(in the rows, 128 means zero)
Each path below is one point turned by a fixed rotation once a step. After each direction that follows a path, write how fast that rotation turns it, in degrees each step (0 if it stays still).
Each turn is a multiple of 5 degrees from 10 to 175, or 0.
Each row of a path follows its step; steps can be skipped.
Rotation 1:
step 0: [131 142 132 114 130 118 129 141 135 116 140 115 122 124 137 130 118 132
 129 136 123 137 136 131 119 126 137 122 134 129 132 139 136 130 118]
step 1: [120 136 126 121 127 132 121 134 127 110 131 127 110 137 142 139 124 132
 123 135 120 133 136 137 133 126 132 121 130 138 124 131 139 139 120]
step 2: [120 133 117 110 130 130 125 128 127 119 126 123 121 120 134 135 133 131
 125 136 114 117 145 133 139 120 124 125 137 142 137 125 135 130 125]
step 3: [110 137 110 124 118 127 126 121 127 125 125 115 126 135 138 123 121 121
 124 129 122 121 134 126 143 113 126 119 138 135 133 128 122 126 124]
step 4: [105 140 129 114 133 121 135 124 129 121 131 119 125 118 136 117 123 129
 127 128 125 125 117 134 135 115 126 127 137 131 130 127 111 129 130]
step 5: [113 148 131 115 123 111 137 131 125 118 133 125 124 132 120 123 119 141
 133 125 129 140 130 121 137 121 134 127 133 128 125 132 119 127 124]
step 6: [111 136 140 125 130 125 125 141 120 122 132 118 115 124 123 128 124 142
 130 119 119 130 133 123 133 128 130 129 131 128 122 126 124 147 114]
step 7: [128 136 129 115 118 129 123 132 116 127 125 130 117 120 118 126 137 131
 125 125 124 128 137 125 144 115 128 135 126 139 121 132 129 144 111]
step 8: [121 127 124 122 109 136 129 134 131 137 132 125 134 116 128 118 126 124
 126 125 119 122 138 124 132 115 123 126 138 135 122 127 124 137 105]
step 9: [126 134 131 115 114 137 128 137 134 131 135 129 133 129 138 115 125 121
 130 136 127 132 112 124 139 114 117 133 132 137 123 132 118 137 120]
step 10: [126 137 136 117 117 133 140 147 141 115 129 133 131 129 127 115 123 136
 132 136 118 129 127 122 123 115 121 133 136 125 130 138 120 130 130]
step 11: [127 141 136 127 129 137 129 145 129 114 133 121 118 137 134 118 129 130
 137 136 130 129 130 108 130 122 130 128 130 121 132 140 136 139 122]
Speeds:
[130 126 130 130 129 127 128 129 125 128 126 127 124 129 127 129 128 125
 122 130 125 128 124 131 127 127 128 129 132 132 123 132 124 133 135]  130
[128 125 134 127 128 121 128 129 132 126 127 128 133 129 133 127 125 127
 130 130 130 134 126 130 127 124 127 129 129 125 128 128 123 126 128]  70
[123 127 129 128 130 125 131 123 124 123 125 127 126 130 129 130 130 127
 132 124 131 124 129 126 130 131 126 126 134 129 129 129 127 124 130]  35
[131 129 132 129 124 135 125 126 131 124 126 126 132 125 126 130 129 125
 134 128 128 128 127 125 126 130 126 129 129 128 125 134 128 129 128]  25
Rotation 2:
step 0: [128 130 129 128 126 135 136 131 127 128 136 129 118 133 129 124 134 120
 133 136 116 136 113 124 107 138 135 133 142 131 123 135 113 133 128]
step 1: [113 137 122 120 127 134 135 129 117 132 134 134 126 136 121 127 133 106
 127 135 130 140 129 144 118 126 129 133 127 124 125 132 132 119 121]
step 2: [114 118 135 137 124 136 126 120 124 127 123 135 127 141 138 126 117 119
 139 132 131 125 132 140 128 129 129 144 120 130 122 140 122 124 131]
step 3: [117 124 141 129 139 144 119 127 138 118 121 124 138 129 135 127 127 127
 136 128 112 136 134 133 118 126 135 129 121 125 121 125 139 123 124]
step 4: [120 116 136 117 123 131 137 129 144 129 125 126 112 138 119 124 122 134
 137 119 124 136 133 124 128 124 136 131 130 125 115 126 139 133 120]
step 5: [127 131 139 115 126 133 136 116 128 148 133 127 133 141 132 114 125 135
 135 123 123 133 128 132 126 130 133 119 126 121 127 112 120 132 127]
step 6: [124 132 133 110 139 140 131 135 130 130 128 143 123 144 134 135 126 131
 131 132 138 113 126 129 127 132 116 122 124 121 125 119 126 130 123]
step 7: [132 133 148 122 125 141 110 139 124 130 129 131 121 136 125 130 128 136
 128 137 122 124 114 136 137 130 128 127 134 133 120 135 119 126 129]
step 8: [121 136 143 120 135 126 133 132 129 127 131 126 124 128 130 126 134 124
 114 138 125 130 127 124 125 144 138 122 134 118 111 144 127 120 128]
step 9: [120 131 128 123 125 130 141 122 115 125 119 134 124 139 120 133 132 120
 123 124 112 134 141 134 137 135 126 133 138 123 120 135 116 126 133]
step 10: [113 130 125 128 138 139 135 127 129 126 132 127 138 125 136 129 127 114
 143 121 123 127 123 139 130 141 132 136 134 127 122 131 117 143 137]
step 11: [124 116 120 125 128 153 128 131 120 120 127 116 126 135 123 134 132 124
 140 129 130 133 128 139 112 128 129 122 130 124 121 136 136 133 125]
Speeds:
[128 125 129 130 127 130 130 128 126 131 137 130 127 131 131 135 131 131
 124 131 130 129 124 129 126 128 127 129 129 131 131 125 128 128 125]  60
[130 123 128 129 133 131 126 129 129 134 128 129 128 129 128 129 126 123
 129 126 129 131 134 128 125 125 131 130 129 131 129 128 132 128 135]  40
[128 127 125 122 129 131 125 128 125 129 126 124 132 130 130 127 125 124
 126 127 134 123 125 134 127 126 126 130 125 130 130 129 126 131 126]  80
[131 126 127 126 121 127 129 132 132 129 131 125 128 128 127 131 129 122
 129 129 125 127 131 129 126 133 127 128 125 125 129 122 125 133 129]  70
Rotation 3:
step 0: [134 133 129 136 126 137 118 126 136 137 118 126 135 123 123 136 142 142
 135 138 128 122 126 128 128 148 132 145 138 134 119 135 129 125 127]
step 1: [124 131 135 136 147 135 115 129 138 121 131 121 146 129 126 123 139 114
 137 131 123 133 118 128 132 133 133 137 142 137 123 131 129 122 125]
step 2: [129 127 130 131 155 127 128 122 137 147 121 132 142 128 124 121 126 121
 131 129 122 123 130 129 134 138 133 133 133 121 131 141 133 135 136]
step 3: [141 121 122 127 144 119 122 123 144 135 127 128 126 131 124 131 124 119
 136 137 141 130 123 132 128 122 127 142 135 142 136 136 120 132 140]
step 4: [132 130 119 138 132 134 125 132 142 134 126 132 133 124 121 141 137 130
 122 138 139 106 133 126 132 138 132 143 129 136 130 128 130 123 141]
step 5: [123 130 125 128 142 135 133 131 135 124 138 122 146 122 126 134 139 106
 127 144 144 125 123 126 134 133 126 130 132 137 125 122 129 126 124]
step 6: [131 132 125 113 145 128 134 126 130 147 125 134 144 117 124 139 129 115
 116 130 129 119 126 126 130 131 128 131 131 123 133 138 138 130 120]
step 7: [135 133 125 111 137 111 134 127 136 134 128 128 132 120 119 144 134 122
 134 130 138 132 129 126 120 117 123 138 143 137 125 136 120 130 131]
step 8: [135 127 119 132 129 119 135 136 137 131 124 130 136 124 128 145 137 136
 119 124 130 116 129 123 125 139 130 144 148 130 115 124 132 122 131]
step 9: [132 122 118 130 133 131 132 129 124 131 129 128 143 128 125 129 142 112
 140 135 130 131 127 128 129 139 121 134 148 130 113 118 121 120 118]
step 10: [143 124 130 123 144 137 126 121 126 149 127 133 141 124 123 125 136 124
 123 116 123 124 125 134 117 139 128 133 137 129 126 133 130 124 117]
step 11: [140 131 120 128 144 122 124 119 135 134 129 119 135 128 117 130 143 125
 139 118 125 131 131 136 123 118 120 141 129 138 119 139 119 133 132]
Speeds:
[122 128 128 132 129 127 131 131 125 125 129 126 132 127 125 125 124 124
 129 127 126 126 127 125 132 130 133 130 129 127 125 122 128 129 125]  95
[126 130 134 128 130 120 124 127 128 125 126 127 130 131 129 132 131 126
 127 126 127 131 132 124 129 126 131 127 130 125 128 133 131 132 127]  70
[126 124 129 134 131 129 125 123 127 127 131 128 126 131 125 126 126 124
 124 127 130 126 133 132 130 129 124 130 124 131 129 130 127 129 130]  40
